(in the rows, 128 means zero)
D: 3 groups of rows, each row roughly a mix of its group's hidden directions:
D (112 x 10):
[[109 151 125 132 138 134  63  95 121 139]
 [ 98 102 130 154 131 101 178 114 139 101]
 [ 86 147 167 150 130 141 111 166 115 109]
 [160 127  91  82 153 137 108 156 133 140]
 [147  99  95 116 146 138 121 170 134 170]
 [122 107 121  98  95 122 151  87 160 100]
 [161  99 128 121  68 132 132 117 105 111]
 [192 124 142 117 125 108 117 106 150 103]
 [ 75 122 128 120 106 124 175 131 155 114]
 [ 96 153 141 165 129 122 148 116  84 158]
 [122 135 100 138  99 155  88  98 126 167]
 [114 161 113 177 124 131  81 134 110 134]
 [168  95  90  91 140 121 117 119 140 151]
 [ 98 118 130 163 135 172 106 159 139 156]
 [ 89 161 127 168 128 149  90 150 130 129]
 [ 93 145 135 145 106 116 160 100  82 139]
 [ 82  89 131 154 103 119 133  91 115 125]
 [136 102  74 127 132 125 151  90 153 147]
 [170 161 149 150 134 129 101 128  83 129]
 [139 158 162 156 114 100 146  99  91 117]
 [126 108  71 153 161 143 122 102 133 143]
 [115 140 108 171 124 108  88 102 106 156]
 [177 136 118  83 154 116 140 110 109 109]
 [166 116 108  93 100 169 114 127 153 127]
 [ 70 124 126 137 134  94 158 100 112 131]
 [159 110 153  88 109  98 167 120 137 125]
 [147 120 103 157 109 123 179 155 151 107]
 [160 159 156 124 146  94 156 123  93 112]
 [114 167 130 138 186 138 108 146 135 150]
 [165 173 166 136 136 118 145 119  94 127]
 [110 107 104 101 122 173  98 117 165 119]
 [132  94 121 114 116 103 190 141 136 110]
 [105 107 134 151 136 137 150 166 178 148]
 [157 166 143 107 129  83 128 119  88 129]
 [ 75 137 116 114 171 130 116 147 155 115]
 [159 121 143 119 140 120 185 165 127 107]
 [169 114 139  90 142 130 117 121  76 123]
 [157 144 156 144 116  86 137 110  91 102]
 [146  78 129 106 151 108 170 105 128 132]
 [111 140 137 123 174  86 108 111 109  96]
 [107 113  85 122 155 141  79 102 133 126]
 [127  78 135 146  99  88 158 112 131 123]
 [117 168 180 132 107 117 106 155 125 110]
 [116 127  97 127 133 161  71 100 136 145]
 [ 73 153 110 155 126 135  97 103 139 131]
 [132 105 139 136 106 114 196 148 135 119]
 [163 116 101  95 154 144 105 142 166 142]
 [112 112 131 121  88  80 170 111 124 127]
 [ 86 132 137 149 129 100 101  82 103 133]
 [ 73 148 150 110 133 158  91 126 126 133]
 [146 159 138 126 123  93 136  81  88 131]
 [192 118 129 125 147 108 133 141 158 149]
 [ 94 120 136 161 142 166 115 145 168 152]
 [162 148 103 116 155 148 100  87 104 134]
 [154  98 120  90 150 125 143 107 164 160]
 [ 96 131 145 137  80 143  97 140 154 157]
 [163 102  94 121 144 108 129  81 107 141]
 [150  99 155  84 119 103 165 115 113 123]
 [165 166 143 119 171 143  99 143 109 122]
 [ 89 139 164 170 123 105 132 164 127 128]
 [118 132 161 174 111 106 134 143  83 115]
 [ 96 131  79 171 142 141 109 106 134 138]
 [161 113 125 112 166 126 173 149 126  95]
 [ 99 147 151 167 122  95 132  88 104 128]
 [148 127 106  91 144 136 126  85 173 140]
 [111 131  96 129 158 176  89 125 107 138]
 [147  91  97  95  98 138 164 114 146 131]
 [126 110  84 118 156 156  94  90 134 123]
 [117  85  95  94 134 132 128 143 173 128]
 [171 119 100  82 150 112 123 112 153 135]
 [127 124 170 133 100 110 180 155 139 119]
 [197 134 103 111 140 121 127 115 151 124]
 [140  86  94 131 123 109 177 103 129 136]
 [176 101 108  96 163 140 142 113 116 114]
 [161 137 127 110 151  76 139  86 122 124]
 [149 134 154 118 122  90 182 111 108 110]
 [144 103 156  87 118 119 179 139 139 114]
 [175 133 121  81 125 119 146  91 114 121]
 [ 81 117 151 171 107 126 157 152 123 129]
 [108 130  92 116 157 143 108  74 144 125]
 [149 112 112 113  88 127 170  84 126 138]
 [ 85 127 178 139 143 131 140 162 146 112]
 [120  85 121 104 152 129 178 105 134 107]
 [139 100 125 137 151 172 154 166 156 113]
 [ 84 118 128 143 130 139  88 170 156 134]
 [127 132 160 137 160 142  97 156  81 111]
 [160 163 165 126 149 108 146 160 104 117]
 [193 158 150 118 112 136 129 125 143 110]
 [156 108  96  87 146  89 131 101 123 136]
 [100 137 108 187 156 142 104 143 131 127]
 [120  99 125 114 120  89 168  98 164 118]
 [147 173  97 127 102 124  96 101 154 129]
 [171 139 118  89 133 118 136  80 106 121]
 [100 128 175 132  97 114 159 164 136 119]
 [ 97 129 131 128 126 131  95 164  95  82]
 [ 82 119 153 148 107 124 142 156 141  86]
 [124 170 185 159 134 119 122 139 113 128]
 [136 125  67 147 131 137 107  94 107 146]
 [105 127  94 154 129 150  86  89 122 149]
 [108 114 107 146 134 125 156 124 191 146]
 [ 86 113 166 155 123 119 157 164 123 121]
 [132  98 111 103 184 150 116 100 130 141]
 [108 119 177 118 101 120 164 166 130 121]
 [124 137 159 138 127 150 122 194 149 132]
 [115 155 164 150 108 126 143 166 118  86]
 [115 160 141 177 109 118 101 160 143 146]
 [180 100  91 110 145 124 143 103 114 129]
 [136  80  98  96 105 130 139 105 160 134]
 [128 110 182 109 126 109 140 141  82 116]
 [130 139 107 116 121 152  76  82 125 149]
 [152 144 163 172 110 147 110  92 113 135]
 [151 167 158 126 138  93 134 134 117  83]]

one row of each group, then the others: which group is each in?
[116  94 131  93 126 114 179  98 139 116] -> B
[150 131 150 162 118  98 176 126 121 161] -> W
[132 143 130 156 179  99 145 127  91 105] -> S

[ 59 128 146 149 121 130 135 130 135  99] -> W
[ 91 114 112 116 148 134 147 168 174 139] -> W
[180 142 103 111 130 160 127 159 156 127] -> B
[119 158 164 168 142 159 110 153 152 125] -> W
[ 85 159 110 129 124 167 103 131 163 128] -> B
[129 163 120 119 191 130 107 130 145 149] -> W
[124 154 152 139 112 142 118 183 164 143] -> B
[116  74 102 139 136 103 134 112 118 168] -> W
[156 134 161 131 113 119 189 152 123 122] -> S
